Some points, each followed by its number:
[47 13 12 14 34 40  0 12 38  9  5  5  4 14 27 20 38 27 20 47 74  9 24 15 20 42 12  0  3 53 29 27 20  0 13  4 15 21 36 29 10 38  9  8 45 16  2  5] 0
[69 30  9  9 33 35  2 17 43  4 34  1 15 21  4 19 20 17 12 60 24 63 28 26 10 23  2 10  1  9  3 57 35 10 16 40  6  8 25 12 29 24  5 18 72  3 14 14] 1
[31  4 16  8  5  4  6 13 40 10  9 12  8 15 33 14 54 23 28 11 18 51 17 13 25 41 14  8 13 51  2 48 29 40  4 32 20 24 32  9  1 46 14  2 57 18 10 17] 2
[46  6 11 22 32 47  9  3 28 11  3  7  2 13 39 10 39  9  3 54 63  5 33 23 15 41 24  2  4 11 28  1  4  8 19  2  9 21 36 29  6 33  9 11 31 21  4  1] 3
[34  7 12 24 34 44  3  2 28 13  4  8  0 21  5 24 33 16  8 58 68 22 20 15 22 34 12  1  1 41 21 26 23  9 17 16  8 13 28 28  8 36  8 14 49 27  1  8] 4
[ 74  21   7  31  46  10   5  20   9   2  16   3   2  20   6  42   5  17  22  75  31  82  19  27  25 123   4   9  39  16  11  46  40  20  12  48   2   3  12   7  20  20   9  26  72   1   0   3] 5
[30  8  8 22 30 42  6 14 32  7  1  4  3 14 29  7 35 21  7 43 69  6 33 25 24 39 22  7  3 24 31  7  2  3  6 10  5 17 28 34 22 29  7 12 33 16  1 14] 6
[37 19 19 13 22 17  6 22 32  3 35 10  6 17 29 25 34  6  2 39 53 27 13 12 28 13 15  0  4 10  4 18 14 11 16 28 10  9  4 26 24 30  4 10 43 21 45  9] 7
[60  9 35  7 34 31 21  1 22  6 25  2 13  3 23 35 11 27 10 49 27 39 21 21 19 29  1  1  7 19 62  4 29 30 20  6 22 11 31 49 56 32  2  2 18 32  8  0] 8
[37 14  4 29 30 11 12 18 37  6  2  5 10 13 23  4 43 45 39 24 39 43 20  2  5 36  9  8 11 48  3 48 26 16  3 21 23 25 22 21  9 37  7  9 63  1  8 11] 9
[49 16 27 13 87 34 10  9 36  2  4 17 13 28 24 19 55 14  2 34 45  5 20  6 69  1 13  7  9 50  3 67 13 10 28 18 20 18 23  9  2 46 12  5 36 13  8 15] 10
[47  4 23  8 21 22  2 16 29 16 12 13  5 24  6 30 52 15  0 59 73 18 16 18 21 32 17  2 10  6  8 30 11  9 25 30  1  8  9 17 12 44 10  8 66  0  0  9] 11
[25 22  7 18 34 23 10 26 19  6 15  9 10 18 22  9 20 34 38 29 42 12 20  5 21 44  1 16  9 58  7 49 33 21 45 15 62 12 32 39 16 38  4  3 58 20  6 10] 12
[56 11 25 11 16 44  6  4 28 11  6  5  5  2 27 11 39  4  6 53 84  6 27 18 29 33  7  2 17 22 41 22 12  2 17  4 11 23 40 30  7 47 16  8 24 21  2  6] 13
[79 14 26 11 50  5 17  1 19  6 11  8 13  4 23  4  8 17 14 51 27 24 35 31 21 31  6  2 22 32 50 13 11  1  2 22 12 15 34 30 11 37  9  1 15 14  6  5] 14
[54  4 10 23  9 44 15  4 20 15  9  2  2 13 27 18 27  1  4 57 74 18 28 20 21 32 17  1  6 39 48  9 22 24 11 21 20 14 32 31 55 37  6  3 15 30 12  2] 15
[ 7  8 22  7 30  5  8 11 37  2 28  5  6 16 23  8 30 30 40 26 68 13 27 27 15 31  1  9  2 20 10 25 16 10 42 19 30 16 25 34 17 26 10  1 35  4 18 31] 16
[30 21 11 25 21 25  3 10 12  3  1  1  5 31 10  2 26 44 45 38 89  6 26 28 28  7  7  2  3 36 19 36 15 14 22 33 25  7 32 25 39 35 13  8 23 19  6  5] 17
[57 15 24  3 18 40 13  1 20 13 10  5  2  6 27 11 19  5  5 63 80  4 32 19 35 34  4  1 21 10 43 17  5  2  4 17 14 20 40 29  7 43 14  7 17 26  8  7] 18
[70  5 18 10 61 18 16  0 21  9 13  1  3  5 27  2  4 34 11 58 12 18 46 40 23 36 18  5 32 26  9  4 14  6  9 29  3 23 10 16  9 41 14  4 26  9  7  6] 19
[62  8 21  1 48 38 19  2 23 13 13  1  4  4 27  4  3  7 12 63 69 13 30 18 25 35  5  0 14 11 50  6  4  1  9 30 15 22 40 27  7 34  5  0  6 32  8  2] 20
[ 35   6  38   0 106  63  25   5  26   5  35   9  10  19  29  37   1  23   5  90  65  15  24  15  35  23   8   3   4  54   2   2   5   3  29  32  18  28  41  24   8  34  23   6   3  37  12  11] 21
[ 10  21  31   0  22  25   5  17  21   6  46  14  10  10  19  29  38   9  18  21  59  12  19  14  13  26  10   5   1  17   6  11   2  19 105  39  57   7  28  52  35  29  12   0   8   7   8  20] 22
[ 27  32   8  39  15   6   9  25   2  26  10   8   0  12  21  38  32  23  12  28  22   4  30  15  16 115   1   5  23  36  16  30   3  13  59  44  36  15  23  43  47  44   9  12  22  10   8   6] 23
[ 5 17 14 26  6 47 24  1 17 39 14  4 11 24 14 10 34  3 12 71 39  4 44 37  3 19 12  3 14 71  6 43  2 23 28 10  4 16  3 24 33 33  9  7  8 27  9 15] 24
[ 63   8  30   3 127  47  15   2  34  18  12   3   8  25  14  41  37   2   1  83  35  45   6  11  82  12   3  11  11  47  42  70   4   5  10  26  15  14  32   5   1  42  39  16  40  17   7  20] 25
[33 42 23  6  8 25 16 21 34  9 72 13  7 20 18  1 16 15 16  5  9 58 26 28 15 34 17  2 32 47  1 24  4  0 16 24 26 14  2 16 38  8  3 10 48 67 88 50] 26
[ 9  7 21 19 31 36 10 14 30  1 23 16 12  8 28  7 38 11  1 33 55 18 31 20 12 35 12  4  1 31 33 22  5  5 37  5 29 17 34 46 14 44 14  2 31 12 17 28] 27
[ 79  17  26  14 105  29  20   6  24   2   3   0   7   2  24   8   9  19  13  70   5  22  39  21  17  19  10   4   1   3  13  24  11   5   9  32  21  19  24  16   6  40   5  11  36  15  11  13] 28
[21  1 15  1 26 46 11  1 27  4  2  6  6 30 13 21 40  6  4 65 63 18 28 17  6 30 14  2  2  1 15 38  1  5  8  7 10 18 17 25  7 39  4 13 37 29  5  5] 29
[ 46  14  25  13 127  25   5  20  45   6  11  12  52  65  33  21  37  14  50  34   9  19  13  52 105  64  24  18   6  23  58  52  52  22  30  12  30  35   9  35   3  61  32  31  22  16  10  12] 30
[22  9  1 32 34 10  4 26 26  4  9  8  4 13 24  5 31 50 34 47 54 31  7  7 33  3  5 15  7 33  3 37 27 15  2 31 10 16 25 29 22 31  3  9 58  8  5 12] 31
[31 24  5 16 27  7  2 22 31  5  8 10 11 22  5 14 26 57 53  1 61 13 27 27  2 22  7  8 10 54 18 48 34 14 26 41 31 15 25 15 39 36 10  1 28 13  5  7] 32
[43  6  2 21 25 39  6 18 25  7  7  7  6 11 31  0 39 18 16 42 74  1 32 29 11 35 22  2  2 11 34 20  1  6 24 32 16 16 29 37 29 32  9 13 17 22  2 17] 33
[70  4 26  5 11 14  9  2 26 11  5  2  4  4 24  9 28  1 10 54 68 12 31 35 21 32  4  1 23 19 31 12 10  2 13  8 14 22 36 24  8 33 12  4 15 20  1  6] 34
[24  7 10  7 29 31  8 11 17  2  5  4  9 23 10 20 33  8  3 62 53 28 16 12 34 24 14  4  0 41 22 35 32  6 12 31  2 16 22 24  5 40  8 13 44 25  1  7] 35
[72  7 20  3 20 43 17  4 26  5 23 12  9  2 31  2 11 33 18 41 53 28 13 22 31 42 10  1 12  7 35  3  8 13  6 34 11 14 16 34 17 42 19  3 23  9 10  5] 36
[56  8  5 37 45 24  4  7 25  1  8 10  2 11 12  3 15 24  7 53 18 50  5 22  8 52  8  6 17 24 10 45  8 14  5 33  5 17 34 50 10 35  1 16 73  9  1 10] 37
[127   0  15  29  38  21   9   7  10  64  20   3  10   3  34  76  32   5   1  41  87  49   8  41  75  81   5   9  67  61  16   8   9   3  32  28   1  17  33  60  16  30   4  19  77  19   0   6] 38
[43  1 16  1 20 21  5  9 36 17  6 10  8 14  1 29 41 29 31 47 69  5 35 25  9 46 13  2  8 12 31 22 14 25 17  8 10  8 24 13 25 35 12 11 34 12  1  9] 39
[101  17  14  23  38  23   1  11  17   2   7   5   3  12  15  12  16  11  40  31  40  22  29  15  23  13   1   8  19   5  24  40  10  12  18   2  23   7  24  46  50  30   0   7  49   7  10  21] 40
[33 27  1 33 20 31  9 11 19 11  5  9  8 16 18  1 36 12 11 53 45  8 30 16  1 17  9  2 11 12 14 13 13  4 14 13  2 13 34 34 25 41  5 14 27 24 11  2] 41
[ 0  9 22  5 66 39  0 13 41 13  1  5  0 57 34 36 51 13 15 64 42 23 24 15  9 23  6 12  1 10 79 45 13 13 20 26  4  2 15  2  7 40 15  0 51 11  7  7] 42
[ 7 12 17 21 29 13  3 17 38  2 10  5  5 20 10  8 23 41 26 32 50  2 28 17 13 39 23  9 15 19 41 15  6  7  1 15  2 15 18 29 50 27  9  7 31  3 12 12] 43
[63 17 33  2 17  6 11  9 19  1 21 15 19 10 24  8 22 16 20 29 18 36 37 22 13 28  7  8 10 11 44 14  7  1 14 32 18 12 12 30 18 51 21 13 33 21 26  2] 44
New points follow, each followed by the number of its nearest point above, looking only along the 8 directions in which the numbered points spread most.
[ 3  6 12 25 72 52 15  2 35 22  5  9 26 30 30 25 58  4 18  3 67 37 25 41  7  4 18  1  5 62 25 47 27 19 16 15 12 23 20  2  4 48 27  7 15 12  5  1] 10
[69 10 20 11 32  2  1 13 29 10  8  1  6 20 26 32 35 12 25 47 69 16 29 19 12 29  3 11  7  5 33 20 12 22 19 20 14 15 30 21 11 42 14  8 48  2 14  7] 39
[12 31 15  3  4 14 26  9  8 52 24  7  3 28  8 13 40 22 29 47 46  7 49 40 15 80  9  7  9 55  7  5 14 23  7 45  2  3 23 19 42 35 20  2 14 19 11 14] 27
[59 22 34  2  8 17  2 12 19  0 22 13 20 14 21 20 30  3  4 32 40 37 27 19  1 18 12 11  6 10 23  9  1  4 21 34 15 12 29 27 16 55 19 17 38 28 33  5] 7
[35  3  1 23 18 44 10  0 12  5 11 10  9  2 39 30 21  7 15 36 19 10 34 23  9 30  3  2 18 45 47 22 29 20 10  0  8 16 22 50 35 25 10 18 11  5  6 12] 33
[15  7 12 18 36 41  4 16 36  6  4  3  3 13 25 11 32 21 13 41 71 11 30 17 31 41 22  5  3 45 31 19  7  2 13  1  7 19 30 34 13 28  7  9 47 11  0 13] 0
[58  4 20 15 32 32 11 11 34  4 29 11  3 10 35  9 11 14 21 19 35 41  5 31 12 40 22 20 20 23 62  4 13  9 18 38  3  2 20 42 23 31  7 17 34  0 27 34] 44
[16  5 15 17 28 42  5 18 29  2 13  1  3 12 29  3 33 27  7 38 68  9 29 16  8 39 22  8  3 25 36  9  3  8 19 17 13 14 26 38 29 25  9  9 26 13  9 12] 33
[ 39  11  17  46 127  56  17  10  16   0  17  16   5  33   5  52  30  23  24  82  85   5  31  24  21  19   8  23  13 110  25   6   8  14  43  26  58  33  27  31  73  23  15  12  43  32  15  46] 21
[35 28  6 22 33 36  2 23 30 11 23  1 11 19 47  9 21  7 19 88  2 68 18 19 41 22 38  5  1 33 13 75 24 37 10 48  3  5  8 14 17 35  5 11 54 18  2 10] 1
[66 12 30 14 20 40  7 10 16  2 22 17 10 14 18 10 29  1 18 30  2 33 34 40 14 10 11 13  9  8 24  6  3  1 12 28 16  9 25 26 14 53 19  1 33 26 30  5] 44
[53 18  5 19 21 32  6 19 33 15 35  7 11 28  5 11 30  4  0 59 54 29 14  2 32 31 18  1 14  2 42 29 21  8  0 26  9 21  5 12 19 23  1 18 56  8 19  7] 11
[21  5 17  5 20 47  8  5 31 22  1 14 11 29  5 40 48 14 19 54 83  2 30 23 14 36 15  2 18 26 21 45  5 12 24  4 13 16 18  6  8 39  6  5 30 26  1  7] 4
[33  3 20 14 52 24 10  4 28 12  2 16 13 21 22 31 34  7  8 33 88  2 36 26  7 10  9  1 31 16 18 34  8  3 15 34 10 20 40  8 16 43 11  2  7 28  9  6] 6
[127  35   6   2  24  12  22  34   7   6  30   4   4  21   2   9   4  31  29  50  20  73  31  15   3  82   9  26   9  30  20  73  25  12   3   6   5   6  22  22  51  24   8  26  71  35  11  18] 37
[28 38 33  3  9 48 12 27 35 10 57 17 13 32 17 11 42  1 22  7  5 52 38 38 15 61 12  2 12 56 26 34  2  6 20 29 16 13  5 13 32 16  1  1 56 61 82 47] 26
[70  5 31 11 54  3  8  2 18 10 11  6  4 25 30 10 24 12 20 55 14 15 35 55  1 45 15  3 12 13 12  2  6 15  0 34  5  9 11 11 15 27  5  2 38  6 11  5] 19
[23 19  0 35 31 27 13 31 29  1  1  8  4 12 20 13 25  1 10 63  4 45 14 10 42 39 42 13  7 55 21 44 29 38  1 25  3 13 15 30 13 35  5 19 62 26  2 13] 1
[26  6 26 17 15 42 15  9 27 19 11  2  3 39 13 32 33 17  0 93 49 36 29 23 33 59 13  2  8 37 38 39 14  1  8 33  1  5  0 28  3 28  4 30 50 17  7  4] 11
[52 20 34  2 40 59  1 16 18  4 19  5  6 19 22 19 47 10 21 52 16 35 21 16 64 35 28  6 11 69  3 56  9 12 20 26  3  0 17  6 14 54 17  1 33 32 45 16] 7
[ 4 20 14 27  3 40 16  5 19 57 14  2 14 39  2 13 21  4 13 77 29  6 39 24 10  2 15  5 20 74  3 64  0 21 41  4  6 20  3 11 26 29  9  9 12 28  4 18] 24
[ 0 27 11 28 13 26  3 13 13  3 12  1 10 20 23 15 30 42 41 33 63  7 42 28  9 19  0  3  2  3 16 23 15 12 57 64 35 11 29 34 47 40 10  6 13 22  4  2] 16
[59  9 25 12 40 23  4 13 23  5  3 14  7 22 28 27 49  3 21 63 48 15 31 16 31 18 10  9  5 37 11 38 10 12 26 29 12 12 24  6  9 49 21  1 43  4 20 12] 35
[71 12 23  5 83 35 22  6 22  8 25  3 11  8 26 21 12 33 12 76 51 19 18 10 34 33  6 13 10 22 46  7 10  3 16  1 10 27 44 36 14 34  2  2  1 36 14  5] 20
[22 16 28 12 25  5  1 20 39 16 32  3 12 54 85  9 57 29 20 53 18 60  9 15  9 52  9  2 22 41 88 41 29 22 16 34  9 38 35 18  6 38  4  3 62  7  7 13] 2
[ 77  16  31   7 127  61  14   4  28  24   7   1  16  29   6  58  13  25   3  73  26  42  11   5  96  13   2  14  10  42  32  98   2   5   7  27  21  33  54   3   1  47  15  16  41  22   7   2] 25
[127  24  26  20  42  17   5   7   1   3  34   4  18  15  15  68   2  24  15  51  53  74   4  29  33  42   1  20  44  35  22  48  32   4   5  38   4  13  22   8  28  12  14  39  74  21  15  14] 37
[24 13  8 14 33 45 13  4 16 10 15  7  0  6 37  5  3  7  7 43 15 18 44 30 15 40  7  2 28 23 29 19  8  5 26 32  8  8 18 44 18 30  7 16 42 18  6 13] 8
[26 18 10 10 25 45 15  1 13 59 39 15  7  5 40 35 24 11 18 39 35 25 29 33 26  4  4  2 24 79 30  2  6 28 47 40  3 18 33 60 21 42  7  0 29 16  1 10] 27
[ 23   4  26  22 122  58  32  12  16   6  18  13  10  24  22  38   7  30  13  87  76   1  32  19  36  36   7   6  12  92   2  13   8  19  44  30  15  24  41  21  18  27   4   6  10  35  14  22] 21
[35  1 19  8  7 45  5  7 32 17  2 15 11 24 19 24 41 14 28 47 91  4 42 24 25 34  8  0 16 21 26 21  1  4 19 32  7 12 39 16 23 42 10  9 17 28  1  7] 6
[13 30  3 24 22 15 15 17 47  4 16 11  9 20 32  7 51 28 15 60  5 42  2 12 16 68 10  1 10 55 26 59 46 33  3 25 13  7  5 27 25 31  0  8 56  2  3 15] 2
[38 20  1 16 37 26  3 20 33  9  6  9  3 14  7 18 32 43 39 45 70 16 23  9 24 26  9  0  7 61 21 37 27  8  9  2 14 20 28 22 18 34  7  7 49 14  3  8] 31
[60  5 12  2 11 27  7  9 32 15  0 12  6 19 21 23 50 36 35 37  4  8 34 70 29 25 13  4  4 43 24 25  9 20 18  3 12  4  8  0 53 32 11  9 34  5  2  7] 43
[25 16  7 10 31 20  4  4 26 47 19  4  4 58 24 76  7  0 23 92 29 87 39 27 25 60 19  5 29 18 76 44 38 11 15 35 11  9 31 23 28 20  1 14 37 27  2 17] 11
[27  5 23  7 64 43  4  4 32  7  4  3  2 24  5 17 37  5 11 79 76 17 17 22 13 38 14  0 20 13 63 25  7 16  4 25  5  8 11  6  8 35 19  5 51 15  0  5] 29
[127   2  14  28   3  22  18  21  39  22  45  41  10  21  24  30   8  28  42  13  17  62   0  24  47  30  28  10  10  13  48   9  25  25  46  26   9  10  36  27  54   9   7   4  53  57  58  48] 44
[63 18 32  7 12 40  5  9 20  7 15  1  5 12 17 22 35  0 35 46 34 14 22 43 27 18 11 18  6 20 11  5  0  3 11  1 20 21 31 18 12 35 17  2 20  6 19  8] 36
[61 20 34  1 11 38  3  1 19  3 32 27  5  3 20 23 19  5  4 45 70 17 25 16 20 32  2 12  3  5  6  2 25 13 54 12 63 18 32 49 15 33 16  1 18 29  3  7] 15
[50 19 10  1 11 26 12 12 31 13  1  4 10 19  9 15 37 31 34 39 62 12 46 41 10 40 16  3 31 24 34 20  0  2 11 45  0 10 30 11 51 35 19  6  2 27  0 10] 33
[ 79  42  14  23  23   2   1   1   5  15  32   4   3  19  27  40  14  50  42  13  60  11  24  11  20 114   6   6  28  19  13  35  34  23  93  38  69   9  19  42  61  41  10   5  31  11  10   2] 23
[127  27  18  15  34  19  16  29  12   9  22   5   7  18  18  20   7  37  52  18  58  23  22   7  34  26   6   4   2   6   3  41  31  20  57   7  52   4  23  47  59  29   2   1  52  22  16  23] 40
[ 13  18   3  29  11  39  19   0   9  45  17   8   5  16   8  19  48   9   5  62  36   1  60  48  25  11   3   1   6 107   6  14  23  28  12  77  10  17  30  28  52  39  10   4  28  26  14  20] 24
[42 17  2 32 28 13 10 30 32  3  2  7  3 15 30 10 31 10  8 61  3 38  9  9 39 25 48 10  8 60 24 50 32 31  3 24  5 12  6 28  5 35  2 15 62 20  4 12] 1
[28 17  1 29 33 28  6 11 20  8  5  7  3 16  2  4 23  3 23 49 38 23 25 17 26  1  6  4 30 12 23 25  7  2 14 20  4 10 31 37 36 32  1 16 44 21  3 10] 41
[40  3 18 18 88 57 21  7 23 12  9  1 10 18 32 15  3 17  7 82 71  9 31 19 11 40  9  3  5 58 22 13 11 11 29 24  8 18 36 20 31 32  2  3  3 34 12  8] 21
[73 13 21  5 57 52 10  1 20  5 18 11  8 24 23 12 18 16 18 42 38 26 33 78 23 19  3 12 13 23 28  9 12  2 12 37  1  2 11 18 23 29  9  0 40 13 29  5] 14
[34 12  1 30 38 31  3 14 27  5 14  4  5 17 10 15 21 18 10 61 43 52 14 19 23 10  8 10  4 17 12 37 33 25 11 49  0 10 19 42 12 32  2 18 77 21  5 16] 1
[56  6 16 19 41  7  3 17 35 13 14 15  8 16  5 22 48 28 15 52 49 15 32 22 14 22 15  3  0 13  8 29 18 10 21 33 12  1 11 16 13 28  9 13 61  6  4  9] 35
[31 15  0 17 35  2  4 18 34  7  2  6  7 14 21 11 38 52 42 28 53 30 20 10  2  4  8  3  5 45 10 39 30  9  4  9 17 19 25 18 20 32  6  7 50  7  4  8] 31
[ 3 25 14 29 12 24  4 18 12 22  8  5  2 15 21 29 40 28 15 35 30  6 25 24 29 56  2  6  3 34 13 20  5  9 61 65 40 18 29 44 33 42  7 12 12 25  2  1] 22
[36 15  2 34 23 11 15 27 36  1  4 10  4 17 43  6 40  1 22 64 29 41  8  3 16 72 40 12 19 64 42 67 38 26  6 15  8 11  6 12 21 36  2 14 49 19  8 18] 2
[32  3 27  4 10 42 12  8  8 47 53 11 10 19 18 30 17 16  2 63 14 28 34 20 77 26 12 25  1 93 22 40 18 23 69 63 53 36 32 52  2 49 14  4 25 31 17  5] 22
[ 25  25  50  17  13  24   0   4  15   4  45   5   2  14   9  24  37   2  38  39  48   9  30  37  36  22   6   6   7  28  48   4   6  26 108  65  69  10  22  40  75  41  21   1  31  20   4   7] 22
[18 22  8 24 17 35  6 14 16 19  1  2  8 16 29 24 45 15  1 42 29  0 36 25 25 12  1  8  2 48 22  4  3  0 54 53 27 23 27 44 24 30  7  9  3 22  1  6] 27
[26 24  8 12 12 31  8  8 19  7  7  8  6 32  4  8 30 34 41 27 84  9 30 20 23  6  8  6 12 28 19 26  9  9  6 40 15 13 34 16 30 46 12  9 11 21  5  4] 17
[48 12 26 16  7 28  2 14 28 16  3 13  8 18 34 39 51  3 24 59 76  5 27 18 11 25 10  0  6 16 37 30 26 13 17  9 17 17 30 17  2 47 19  3 38 19  5  6] 6
[28 15  9 11  5 82  6 25 40  9 42 28 20 33  8  5 39 50 39  8 38 32 28 74 26 64  8  3 14 69 19 30  5  7 10 39  7  6  1 22 35 13  3 18 58 52 60 47] 7
[ 4 12  2 32 35 30  8 22 27  0  5  7  2 10  3 11 22 22  6 48 28 24 12 10 25 23  7 13  6 57  3 34 34  2  3 17 21 16 34 39  2 39  3 14 70 24  0  8] 31
[33 24 12 27 34 20 18 26 12  6 12  9  1 15  0  5 11 36 34 35 38 24 18  3 46 57 22 20  4 39 11 54 22 23 17  2 19  8 29 36 23 38  5  8 61 16  9 12] 9
[29 35 28  1 27 64 13 34 31  2 46  4 10 36 22  1 65 31 43 32  4 42 26 14  8 85 15  1 17 67  5 62 25 22 17 30 17 12  5 25 31 12  3 22 62 50 51 23] 2
[57  1 11  0 81 58  3  3 30  6  5 13 17 22 24 35 47 18 13 43 24  9 34 76 77 20  0  7 10 81 31 15 10  8 20 26 17  1  9 18 49 37  5  2 35  1  3  4] 10
[ 3 33  1 24 17 40 21 23 40  1  9  1  7 23 37  3 37 32 33 42 17 53  7  5  3 92  2 16  5 62 44 86 13 23  7  1  6  8  6 26 12 27  6  9 64  2  7 10] 2
[78 14 24 12 26 12 11  8 20  5 14  7  8  7 24 14 19  1  9 47 31 24 33 39  4 30  8  3  8  3 44 21  5  2 16 40  7 17 33 22 14 44 14  1 30  0 20  5] 36
[16  4 14 18 37 43  4 11 41  3 23  4  2 14 32  8 28 15 11 34 46 26 31 21 32 42 23 13  8 32 39 13  5  3 11 39 10  8 25 43 20 37  1  9 63  2 15 21] 35
[68  2 12 29 16  0 22  8 27  7 18  5  4 12 20 30 43 12 40  9 45 12 24 45  0  7 28 16  2 28 47 40 24  6 44 31 50 22 43 30  4 51 27 17 40  4 18 12] 16
[14 46  1  1 13 31 12 12 35  0 44  2 13 28 21 22 35 10 13 63  9 59 18 36  3  1 15  2  1 45 34 40 24 12 14 27  3  2 15 13 48 18  6 20  4 14 39  5] 7
